array([[4520, 3070, 4950, 6636, 9064, 5023],
       [5308, 2604, 5218, 6430, 9448, 4534],
       [6269, 2053, 3535, 4761, 7736, 5177]]) gives 4950

array([ 27,  41,  27,   3,  -3, -27,  24]) gives 27

array([38,  7, 67, 96, 51, 69]) gives 67

array([[11, 35, 30, 19, 69, 25, 78],
       [11, 19, 16, 14, 37, 49, 44]]) gives 30

array([604, 872, 212, 308]) gives 212

array([6, 2, 8, 4, 7]) gives 8

array([[5300, 3606, 6121, 3305, 7259, 6607, 6291],
       [3015, 4825, 8769, 5075, 6937, 4547, 8673],
       [7122, 2509, 4064, 1574, 7805, 8318, 4487]]) gives 6121

array([194, 209, 173,  83,  26, 192]) gives 173

array([[78, 73, 62, 34,  9],
       [42, 55, 43, 42, 35]]) gives 62

array([491, 942, 697, 901, 320, 186, 619]) gives 697
---
[[-2.838  0.170 -0.687  0.224  0.573  0.797]
 [ 0.508 -0.649 -2.210 -1.411 -0.172 -0.170]
 [ 0.167  2.377  1.049  1.086 -0.755  1.226]
 [ 0.800 -0.094  0.603 -1.784 -4.324 -0.853]
 [-0.519 -2.923 -0.807 -0.639 -2.471 -1.693]
 [ 2.347  5.914  0.408 -0.444 -4.420  0.875]
 [-1.654 -1.252 -0.792 -0.431 -1.725 -2.665]
 [-1.369 -2.725  1.187 -1.398  1.755  0.671]
 [ 1.453  0.319  0.310 -0.749 -1.200 -1.909]
 [-2.265 -1.133  0.397 -0.730  0.865  1.007]
 [-0.389  1.100 -0.149 -1.486  1.591  2.707]]: -0.389

[[ 2.273  5.803  0.390  0.671  3.619  3.018 -0.850  0.457]
 [ 0.223  6.796  1.465 -0.271  1.887  4.948 -2.044 -0.370]
 [ 1.379  4.465  0.399 -2.005  2.499  3.564 -0.765 -2.585]
 [ 0.768  6.008  0.911 -0.398  2.379  4.232 -1.362 -0.604]
 [ 0.557  6.547  1.734 -1.587  1.980  5.072 -2.720 -1.692]
 [ 1.132  6.622  1.098  0.288  2.698  4.212 -1.765  0.289]
 [ 0.658  6.214  1.160 -0.565  2.296  4.453 -1.741 -0.759]
 [ 0.421  6.565  1.457 -0.808  1.994  4.918 -2.196 -0.974]
 [ 2.249  4.817  0.463 -1.630  3.355  3.192 -1.053 -1.949]]: 2.249

[[-0.727 -1.684 -2.428  2.679 -3.330  2.374  0.786 -0.086  0.561 -0.864
  -1.461  2.994  2.888 -0.704  4.293  4.038]
 [-0.748 -1.682 -2.346  2.658 -3.395  2.393  0.815 -0.038  0.637 -0.803
  -1.534  2.885  2.932 -0.813  4.167  3.884]
 [-1.837 -2.111  1.165 -0.255  0.058  1.127  1.141 -0.172  0.978 -1.026
   0.588 -0.706 -0.911  1.505 -0.802 -0.340]
 [ 2.432  5.057 -0.743 -0.065 -0.344 -1.588 -3.262  0.085 -0.270  1.230
  -2.122 -2.420  2.807  0.704 -0.798 -2.481]
 [-2.674 -1.307  1.622 -1.131 -1.195  2.880  1.928 -1.687 -1.091 -2.351
   2.112 -3.110 -0.642  3.844 -1.563 -0.942]
 [ 2.428 -1.304  3.396 -3.247  2.461  1.317 -0.375 -0.653 -0.357  2.916
  -6.717  3.150 -6.227 -0.769 -0.775 -1.361]]: 2.428

[[ 0.666 -3.979 -1.243  4.701 -3.026 -3.026]
 [-5.260  2.389 -1.847 -3.202  1.174  1.174]
 [-0.483 -2.967 -3.266 -0.741  5.297  5.297]
 [-5.523  1.622 -2.439 -0.575 -3.097 -3.097]
 [-5.746  1.161  2.372 -2.091  2.146  2.146]
 [ 4.987 -2.814  1.879  1.304  3.301  3.301]
 [-4.298 -0.905  0.421 -1.983  5.020  5.020]
 [ 1.665 -4.858  2.526  3.678  1.651  1.651]
 [-5.656  1.849  0.367 -2.931  2.169  2.169]
 [-1.059 -4.026 -1.012  4.599 -2.991 -2.991]
 [ 1.253  0.287 -0.116  2.976 -6.218 -6.218]
 [ 1.621  2.523  2.922  1.172 -5.481 -5.481]]: 1.621

[[-2.184 -3.763 -0.332  3.836 -1.284  0.434 -2.227  0.413  0.131 -1.605]
 [ 1.264  3.454  1.108 -0.898 -1.905  0.487  0.330 -0.359 -2.142  0.251]
 [-0.384  0.461 -0.172 -1.211  2.573 -0.139 -0.431  0.773  1.833 -0.388]
 [-2.732 -3.980  2.932  5.964 -0.513 -2.608  6.123 -3.654  2.527  1.569]
 [-1.968 -0.028  0.265  3.295  0.263  0.605 -0.281 -0.552 -1.917 -1.103]
 [-4.982 -1.743  4.388  1.725 -0.430  0.208  3.647 -4.844 -2.362  1.683]
 [-0.709 -3.198  0.698  1.871 -3.048  2.039 -2.774 -0.080 -3.317 -3.201]]: -0.709

[[ 1.447 -0.877  0.157 -1.107 -3.310  0.116 -1.183 -4.294  1.719  0.714
  -1.149  2.486]
 [-0.171 -6.512 -2.101  3.338 -3.006 -0.891  1.632 -2.879  0.481 -1.470
  -0.500  0.075]
 [-1.871  3.093  0.916 -1.209  2.324  0.044  0.636 -3.129 -5.720 -2.240
  -2.092  0.053]
 [ 0.131  0.400  1.106  1.155  1.174 -0.916 -1.959  0.436 -3.732  0.251
   1.079  1.068]
 [ 1.173  2.072 -2.262  3.531 -0.060 -3.519 -0.089 -1.576 -2.963 -3.614
  -2.466 -1.241]
 [ 1.207  1.772 -3.793  2.288  1.805 -1.987 -2.568  2.285 -0.926 -2.248
  -2.874 -4.160]
 [-2.369  0.416 -4.306  0.797  1.099 -3.249  2.259 -0.408  1.854 -4.317
  -2.886  0.149]]: -2.369
---
[[-2.042, 0.363, -5.099, 0.478, 3.942, 1.328, -2.116],
 [-6.791, 0.485, -1.173, -2.655, -1.675, -5.733, -5.096]] | -1.173

[[0.247, -2.766, -1.908, 0.910, 1.081, -1.010],
 [-0.661, -1.279, -2.541, -2.118, 5.757, 0.145],
 [-2.287, 1.765, 1.078, -0.861, -2.136, 1.211]] | 1.078

[0.815, 0.898, 5.681, -1.587] | 5.681

[[-6.706, -2.211, 1.233, -0.389, -3.535, -5.192, 0.057],
 [0.760, -4.864, -4.142, -3.850, -5.493, 1.427, 1.849],
 [-3.167, 2.813, -6.948, 4.427, 0.947, 1.052, -2.967]] | -6.948

[-0.792, 2.450, 1.568, 5.409, -6.149, -4.090] | 1.568

[-2.099, -4.507, -0.566, 5.033, -1.813, 2.369, -1.473] | -0.566
---
7088	9577	4505	2769 | 4505

108	102	90	144	153
63	205	69	149	162
102	124	94	131	93
| 144

60	48	61	65	71	28
95	71	20	45	31	67
89	58	45	56	41	45
| 71

211	84	50	136 | 50

5	8	8	1	6	3 | 6

100	97	47	86	193	107 | 193

412	354	738	929	227	247	191 | 247

63	30	29	47	18
31	83	37	41	39
| 47

5186	9125	4316	9907	2758	4842	1993
5964	1504	3679	7389	8363	4899	1904
| 4842

237	131	34	46	78 | 46
